Some points, each followed by its number:
[  7  21  32  15  31   3 -34  62 -12  -2  15 -21 -22  -4   7  45  -1  38
  11  -2  16  32 -18  47] 0
[-56  24  29  31  33  22  -6  -4 -23 -14  31 -65 -41  93  78  27  17  -6
 -58 -40  67   5  53  82] 1
[  7  -4   0  11  -3  42 -60   1 -32 -18  45 -41 -26 -27 -81 -19 -50  34
  60   9 -12   5  -3  51] 2
[-16   1  -1 -23   1  -4  36  -5   3   5 -14 -35  27 -12  -7   1 -11 -22
 -19 -23   8  -5  12 -23] 3
[-13 -15 -13 -33 -29  -1  -7 -54  -9 -34  22  48 -27   5  10 -30   5 -35
 -36  30 -37 -18  -6  57] 4
[  2  -8  26  21  -3  35   4 -65  10   7  -9  66  -2  49  53 -21  32   6
 -37  32  21 -27  38  34] 5
[ 19  23  -6   9  64  24  31  10  42  -2  13  30  30   1  -9  47   4  37
  15   3   2   2  16 -22] 6
[  2  28  42   1  60 127  16  74  77   1  10 127 -10  51  93  63 120   0
 -25 125  -1   7  37 115] 7
[ 25  -9 -15 -17  24 -12  56  32  -2  37  -5   9  56 -10 -15  15  -2  28
 -28  -4 -44  15 -19 -28] 8
[ 20 -13 -30 -41 -62 -11 -13  98 -56  30 -29   0   3 -30   5 -75 -75 -34
 -20 -45  10 -32   5 -45] 9
[ 19  17   2 -17  -6  23   9 -40  57   0  20  98  30  -7   0 -31  28 -19
  -9 -21 -10 -28  11 -16] 10
[-63 -51  17  33 -35 127  92 -40  74  36 -14 -77  36  38  93  27  52 -49
 -48  10  41  21 101  -6] 11
[  2   2 -21 -20  -2 -16 -46  12  24 -24 -27  15  -2 -31 -57   7 -54   6
  -4 -31 -43  -9 -29 -40] 12
[-45  22 -10  -4 -12 -32  -2 -93  40 -36 -22  59 -25 -22 -22 -16  10 -10
 -25 -42  15   8 -17 -49] 13
[-17   2 -15  -7 -56 -43   2 -26 -15   0 -32 -42 -31  11  19 -62  -5  -7
 -56 -64  25  -8   1   1] 14
[ 29   2  27  21  33 -18  -7 -21  -8  -9  28  -4  -9  -1  20  31  54   7
  45  26  24   9  -9 -17] 15
[  4  -4  -2 -28 -12 -13 -21   2  -4 -24  -7 -39  -3 -16 -16  47 -39  -8
 -10  39  -6 -20 -10  14] 16
[ 24   2  -2 -10  17  -5  51  21   6  24 -11  25  59 -14  27 -29 -34  -1
 -30  -5  16  -1 -13 -17] 17
[ 14 -30 -18   7  23  29 -15 -23 -23  -3  -7 -25  45 -17 -18  16 -19  52
  46  29 -42  42 -14 -36] 18
[ 26   0   9  22  23 -18  75  39  46  57  -1  23  61 -10  25  -6   6  -6
 -45  -2  34   0   9  -5] 19
[ 25 -18 -21 -24   8 -33 -11  85 -21 -23 -27  15 -20 -34 -54  29  15  -8
 -20 -10 -50 -12 -16  23] 20
[-23  29 -10 -56 -38 -19   7  33 -18  -9  28 -59  -2 -19 -10  26 -42 -52
 -27 -23  11 -22  -2 -35] 21
[-29 -13  -3 -33  42  19  40  34   2 -31 -11  11  40 -23 -30  60  27  29
 -28  -2 -42   4 -47 -33] 22
[-54 -50  25 -29  22  31   9  -7 -25 -30   4   2   6 -22   1  44  55 -10
  34 -43 -77   5   7  41] 23
[  9 -12  -2  30 -32 -65  -4 -47 -20 -15 -41 -17 -36  30  32 -81  -9 -28
 -90 -34  70 -55  34 -22] 24
[-21   4   0 -29 -19 -13 -14 -12 -17  -5  -9 -59  -1 -21 -30  38 -22   1
   6 -51 -20  13 -34 -44] 25
[ 40 -51 -12 -23  17 -23 -21 -60 -41  23   4   7   7 -30  14 -45 -29   8
  12  65 -18 -34 -35 -35] 26
[ 12 -18   6 -27  25  -7  41  11 -16  14   0  -1  48 -22  -2  16  -8  15
  22  -3 -24  10 -25 -22] 27
[ 24  21   7  25 -11 -28 -28  29 -30  10 -14  10 -28   8 -21 -15 -41  -3
 -43  -5  48 -27 -15 -19] 28
[  5  -3  14  -3  -7 -21  20 -66  -7 -14  -7  11  33 -11 -31   8  26 -18
 -81 -30  37 -18 -14 -28] 29
[ 17  29  22  49 -10 -28 -33 -35   9  16  -9 -24 -43  54  33 -24 -14  34
 -33  -1  86  10  13  16] 30
New points follow, each followed by the numbers of its five nearest points above, nearest first.
[  0 -47 -34  22  38   4 -31  50 -45 -43 -15 -37   7 -37 -87  44  -4  31
  62  56 -70  16 -14  -8] 18 20 2 16 27
[ 48  36  -1  33  11 -76 -15 -61  -2  69   5  26 -34  -8  50 -45  19  41
 -59 -41  43  29 -23 -13] 30 14 28 29 24
[ 12  37  21  31  36  11 -11  -3  57 -55  12  80   5   6 -16  57  20   5
  12   6  17   1   4  16] 6 15 10 0 5
[-34 -36   2  -1  37  15 -30   1 -11 -27  -3  37  13 -20 -43  24  16   9
  72 -15 -73  -6 -33  23] 23 27 18 12 22
[ -2  -4  26 -19   0 -20  65  -7   4   5  12  -1  12 -16  17 -10  29 -36
 -15 -33 -29  18  10  -3] 3 27 17 8 19
[-19  28  -5  55  34  36 -34  12  70 -57  15  69   3   9 -69  53  20  31
  75   0  11   1  18  -6] 6 15 0 10 12
[-53  23  18  22 -15  59  15  45  31 -13  50  27 -48  80 114  48  69   2
 -17 122  36  14  61 114] 7 5 1 0 4
[  4  17  13   7 -31 -34 -44 -21 -13 -17 -12 -20 -36  -1 -15 -12 -42  -2
 -42 -20  45 -24 -24   4] 28 14 16 30 3
[ 33  23 -32   6 -13  22 -39 -57  41 -40 -24  18  50 -30 -47 -46 -62  16
 -23  -1   3 -34 -12 -29] 12 10 29 3 13
[  7  44   3  17 -33  -4 -32 -54  29  21 -10 -25 -32  29   9 -67 -34  28
 -23 -22  79  11 -22 -30] 30 14 28 24 13
[ 14 -10  -1 -30   5   6  -8 -46  37 -10  28  61  -6 -13 -31 -21  -7 -13
  29 -20 -26 -13  25  20] 10 4 12 3 6
[ 31  42 -25  45  41  50   7  38  63  -6  16  23  17   8 -38  20  25  10
  55  38  53  69  78  -9] 6 15 0 19 18
[ 45 -24 -19   2  41  25 -17 -43  17  17  -1  -1  25  -1 -31 -21  -1  38
  -1  61 -14  43  16 -34] 18 6 26 27 8
[ 37  43  10  43   3   6 -29  21 -12  26   8   2  -4  14 -20 -14 -37  21
  -6   5  43  -1 -24 -15] 28 30 0 17 15
[-48 -15  10   8  22  66   2 -59   9 -23 -16  60 -16  84  66 -27  38 -35
 -75 -51 -12 -25  60  14] 5 4 10 1 29
[-31   4  -7 -11  41  18  -1  95  -4 -26  18 -14   7  15  22  42  39   9
 -26   0 -28   7 -41  72] 0 20 22 23 16
[ 51  30  14  16  -9  -4   5 -16  14  26 -19 -17  22  22  20  -6  -3   2
 -45  35  80 -13  41  -1] 30 28 17 19 3
[ 41  -1 -19  17   4   7 -55  -7   9  15   3  35  -8 -23 -18 -27 -56  47
   4 -13 -27   2 -19 -29] 12 28 18 26 27
[ -1  24  18  29   9  -9 -15  64 -31  42  10 -22  -1  36 -16 -35  -3 -10
 -33 -21  63  -2   9 -24] 28 3 30 17 0
[  1  54 -27 -13  30 -32 -18  41 110  -1   0  65 -16 -12 -60   4 -13  -1
  17 -16 -10 -21 -22 -20] 12 6 10 20 13
[-24 -24  -1  22  -7 -46 -10 -59 -40 -14 -21  27 -39  35  19 -54  28  -5
  47 -23 -50 -24   2  15] 4 14 15 5 26
[ 71  29   2   7  25  -6   9  22  51  30  21  48  12   0 -29  13   9  39
  34  23  24  11  28  22] 6 15 19 0 27
[ 32  -5  -1 -39  -1  -4 -16 -45  28   4   0  38   4  -7 -18 -46 -26 -19
  -9 -24 -32 -37   5 -27] 10 12 3 4 17
[-11 -89 -27  18 -55 -80   4  28 -45  34 -52 -71 -28 -49  -6 -84 -33 -84
   4  15 -27 -42  -9 -68] 9 14 26 3 21
[ 14  15   0  39  -4 -25   9 -39  -5  -2 -17   3   1  50  33 -34  12  -5
 -25  29  70  -2  33 -21] 30 5 24 28 15
[-39 -65 -20 -49 -51 -33 -16  -4 -73 -15 -33 -93  -8 -54 -41 -13 -40 -25
  54 -57 -70 -26 -35 -57] 25 21 12 3 16
[ 14 -11   2   9 -15   7 -25 -42   8  17   9  37  13 -21 -12 -28   0   2
  32  -7 -40 -24 -12 -20] 10 27 26 12 18
[ -53    2   51   93   17   55   -7   18  -15   48   12 -108  -50  127
  127  -24   35   19   12   25   87   13  108  127] 1 30 5 11 0
[ 11  -8 -15  28  -1   4 -57  26  10 -24  24 -14 -43 -25 -73  14 -31  22
  63 -17 -22  -9  -8  94] 2 0 16 20 12
[ 45  21  25  54 -11 -22  35  65  35  76  14  30  31  49  33 -20  27  28
 -40 -11  51  21  33  23] 19 17 30 28 8
[ 10  44  16  14  18  22  31 -15  23   2  19  13  24   4 -25  14  -5   7
  14 -12  18   2  13 -15] 6 3 27 17 15
[-32  -8  -1  -7 -16  31 -22  19 -15 -10  11   1 -61  -4  52   8  39 -11
 -54  30  -9 -23 -15 127] 4 0 5 16 1
[ 12  45  -6 -19   3   1   3 -45  87  37  -2  65  24   6  17  -7   9  18
  -2 -24  34  35 -36  -4] 10 6 17 13 19
[  9  34  17  -3 -16 -23 -29   9   5  -9   8  -7 -44  -2  -8  25 -21  -9
 -11 -22  39   6 -21 -28] 28 25 16 21 3
